[[131 119 127 135 128]
 [101 117 131 101 142]
 [127 140 124 124 140]
 [131 116 139 136 126]]
:
[[131 116 139 136 126]
 [101 117 131 101 142]
 [131 119 127 135 128]
 [127 140 124 124 140]]

[[126 146 106 125 137 147 145 115 109]
 [114 136 114 132 140 142 107 140 124]
 [125 122 109 119 144 130 106 114 131]
 [138 120 131 143 140 110 129 145 127]
 [144 141 113 124 133 126 108 149 138]
 [138 115 144 122 136 144 110 112 120]]
:
[[138 115 144 122 136 144 110 112 120]
 [138 120 131 143 140 110 129 145 127]
 [114 136 114 132 140 142 107 140 124]
 [144 141 113 124 133 126 108 149 138]
 [125 122 109 119 144 130 106 114 131]
 [126 146 106 125 137 147 145 115 109]]

[[150 150 150 121 112 150 150 149 150]
 [146 146 146 123 111 146 146 146 146]
 [152 153 153 119 111 153 153 152 152]]
:
[[152 153 153 119 111 153 153 152 152]
 [150 150 150 121 112 150 150 149 150]
 [146 146 146 123 111 146 146 146 146]]

[[134 119 140 149 122 146 126 138 129 136]
 [136 127 146 111 150 145 116 114 133 121]
 [125 142 114 122 128 109 130 123 107 124]
 [127 137 132 140 125 128 141 113 100 121]
 [113 142 116 139 142 128 137 115 142 127]
 [116 149 117 131 118 111 139 112 112 144]
 [136 119 123 145 133 110 119 139 113 114]
 [120 123 101 135 119 141 137 127 123 122]]
:
[[136 127 146 111 150 145 116 114 133 121]
 [134 119 140 149 122 146 126 138 129 136]
 [127 137 132 140 125 128 141 113 100 121]
 [136 119 123 145 133 110 119 139 113 114]
 [116 149 117 131 118 111 139 112 112 144]
 [113 142 116 139 142 128 137 115 142 127]
 [125 142 114 122 128 109 130 123 107 124]
 [120 123 101 135 119 141 137 127 123 122]]

[[130 152 130 125 136 125 137 120 136 128 125 125 114]
 [126 127 114 110 129 104 114 132 121 122 112 156 133]
 [113 134 143 143 112 149 120 118 120 119 149 118 120]
 [130 134 110 102 128 108 130 122 129 130 110 146 136]
 [129 129 116 112 132 106 118 129 123 124 113 152 132]
 [141 138 125 128 135 119 123 121 139 130 115 126 128]]
:
[[113 134 143 143 112 149 120 118 120 119 149 118 120]
 [130 152 130 125 136 125 137 120 136 128 125 125 114]
 [141 138 125 128 135 119 123 121 139 130 115 126 128]
 [129 129 116 112 132 106 118 129 123 124 113 152 132]
 [126 127 114 110 129 104 114 132 121 122 112 156 133]
 [130 134 110 102 128 108 130 122 129 130 110 146 136]]

[[144 142 141 122 129 121 142 119 139 142 148 146 131 119 126]
 [113 133 140 105 145 111 132 104 148 143 151 140 137 134 150]
 [116 130 108 146 109 138 114 146 107 128 132 121 136 123 115]
 [116 103 131 115 143 108 155 127 131 101 109 147 113 153 148]
 [118 132 128 113 135 109 116 108 136 135 130 129 119 124 135]]
:
[[144 142 141 122 129 121 142 119 139 142 148 146 131 119 126]
 [113 133 140 105 145 111 132 104 148 143 151 140 137 134 150]
 [116 103 131 115 143 108 155 127 131 101 109 147 113 153 148]
 [118 132 128 113 135 109 116 108 136 135 130 129 119 124 135]
 [116 130 108 146 109 138 114 146 107 128 132 121 136 123 115]]

[[137 126 102 141]
 [144 138 128 131]
 [129 126 111 140]
 [124 125 101 128]
 [143 140 106 130]]
:
[[144 138 128 131]
 [129 126 111 140]
 [143 140 106 130]
 [137 126 102 141]
 [124 125 101 128]]

[[127 132 124 125 115 119 117 111 111]
 [127 134 133 138 139 135 137 156 141]
 [129 113 118 118 114 124 114 113 121]
 [119 126 125 136 128 138 131 117 118]
 [138 129 149 137 149 146 144 126 155]
 [131 135 146 145 154 144 137 121 128]]
:
[[138 129 149 137 149 146 144 126 155]
 [131 135 146 145 154 144 137 121 128]
 [127 134 133 138 139 135 137 156 141]
 [119 126 125 136 128 138 131 117 118]
 [127 132 124 125 115 119 117 111 111]
 [129 113 118 118 114 124 114 113 121]]

[[122 108 138 128 114 123 132 126 126 120 143 142 122 129]
 [127 105 139 133 114 120 123 119 129 122 149 149 127 126]
 [119 107 124 124 131 130 124 125 140 113 141 141 132 117]]
:
[[127 105 139 133 114 120 123 119 129 122 149 149 127 126]
 [122 108 138 128 114 123 132 126 126 120 143 142 122 129]
 [119 107 124 124 131 130 124 125 140 113 141 141 132 117]]
---
[[116 127 143 143 142 142 143 143 143 129 125]
 [140 129 114 114 115 114 114 113 113 127 130]
 [142 128 110 110 111 111 110 110 110 128 129]
 [110 126 150 150 149 149 150 150 150 129 124]]
:
[[142 128 110 110 111 111 110 110 110 128 129]
 [140 129 114 114 115 114 114 113 113 127 130]
 [116 127 143 143 142 142 143 143 143 129 125]
 [110 126 150 150 149 149 150 150 150 129 124]]

[[109 105 103 103 106 101 104 147 151 127 124 147 148]
 [152 147 141 151 151 148 150 111 150 142 154 111 111]
 [113 111 107 105 104 113 103 110 146 108 126 150 147]]
:
[[109 105 103 103 106 101 104 147 151 127 124 147 148]
 [113 111 107 105 104 113 103 110 146 108 126 150 147]
 [152 147 141 151 151 148 150 111 150 142 154 111 111]]

[[150 141 152 150 148 147 150 148 148 108 151]
 [152 151 149 147 147 152 151 153 149 147 151]
 [101 110 106 106 111 108 120 109 147 110 104]
 [150 143 124 144 151 151 137 151 146 111 143]
 [113 113 134 113 101 103 124 109 107 109 114]
 [106 115 121 106 108 106 126 104 149 110 106]]
:
[[101 110 106 106 111 108 120 109 147 110 104]
 [106 115 121 106 108 106 126 104 149 110 106]
 [150 143 124 144 151 151 137 151 146 111 143]
 [113 113 134 113 101 103 124 109 107 109 114]
 [152 151 149 147 147 152 151 153 149 147 151]
 [150 141 152 150 148 147 150 148 148 108 151]]

[[127 121 118 118 121 127 133 140 145 148 149 146 141 133]
 [137 140 139 137 136 135 135 128 126 126 129 129 132 135]
 [139 141 143 141 139 134 128 125 122 119 115 113 113 115]
 [153 155 157 155 155 152 153 151 149 151 151 150 151 153]
 [127 127 127 128 128 127 126 127 127 126 125 125 126 125]
 [123 123 125 123 122 119 119 118 117 118 116 115 115 117]]
:
[[127 121 118 118 121 127 133 140 145 148 149 146 141 133]
 [123 123 125 123 122 119 119 118 117 118 116 115 115 117]
 [127 127 127 128 128 127 126 127 127 126 125 125 126 125]
 [137 140 139 137 136 135 135 128 126 126 129 129 132 135]
 [139 141 143 141 139 134 128 125 122 119 115 113 113 115]
 [153 155 157 155 155 152 153 151 149 151 151 150 151 153]]

[[129 125 129 122 109 138 153]
 [126 127 139 130 131 126 130]
 [128 126 130 124 117 134 143]
 [127 127 137 128 128 128 134]]
:
[[129 125 129 122 109 138 153]
 [128 126 130 124 117 134 143]
 [127 127 137 128 128 128 134]
 [126 127 139 130 131 126 130]]

[[103 155 146 144 106 152]
 [122 151 107 142 136 148]]
:
[[122 151 107 142 136 148]
 [103 155 146 144 106 152]]

[[138 130 137 134 121 129 112 121]
 [112 130 118 125 128 123 134 112]
 [145 142 132 139 126 140 129 141]
 [122 132 122 126 126 122 127 124]
 [105 129 115 123 129 125 140 103]
 [119 132 120 126 127 122 129 121]]
:
[[105 129 115 123 129 125 140 103]
 [112 130 118 125 128 123 134 112]
 [119 132 120 126 127 122 129 121]
 [122 132 122 126 126 122 127 124]
 [145 142 132 139 126 140 129 141]
 [138 130 137 134 121 129 112 121]]
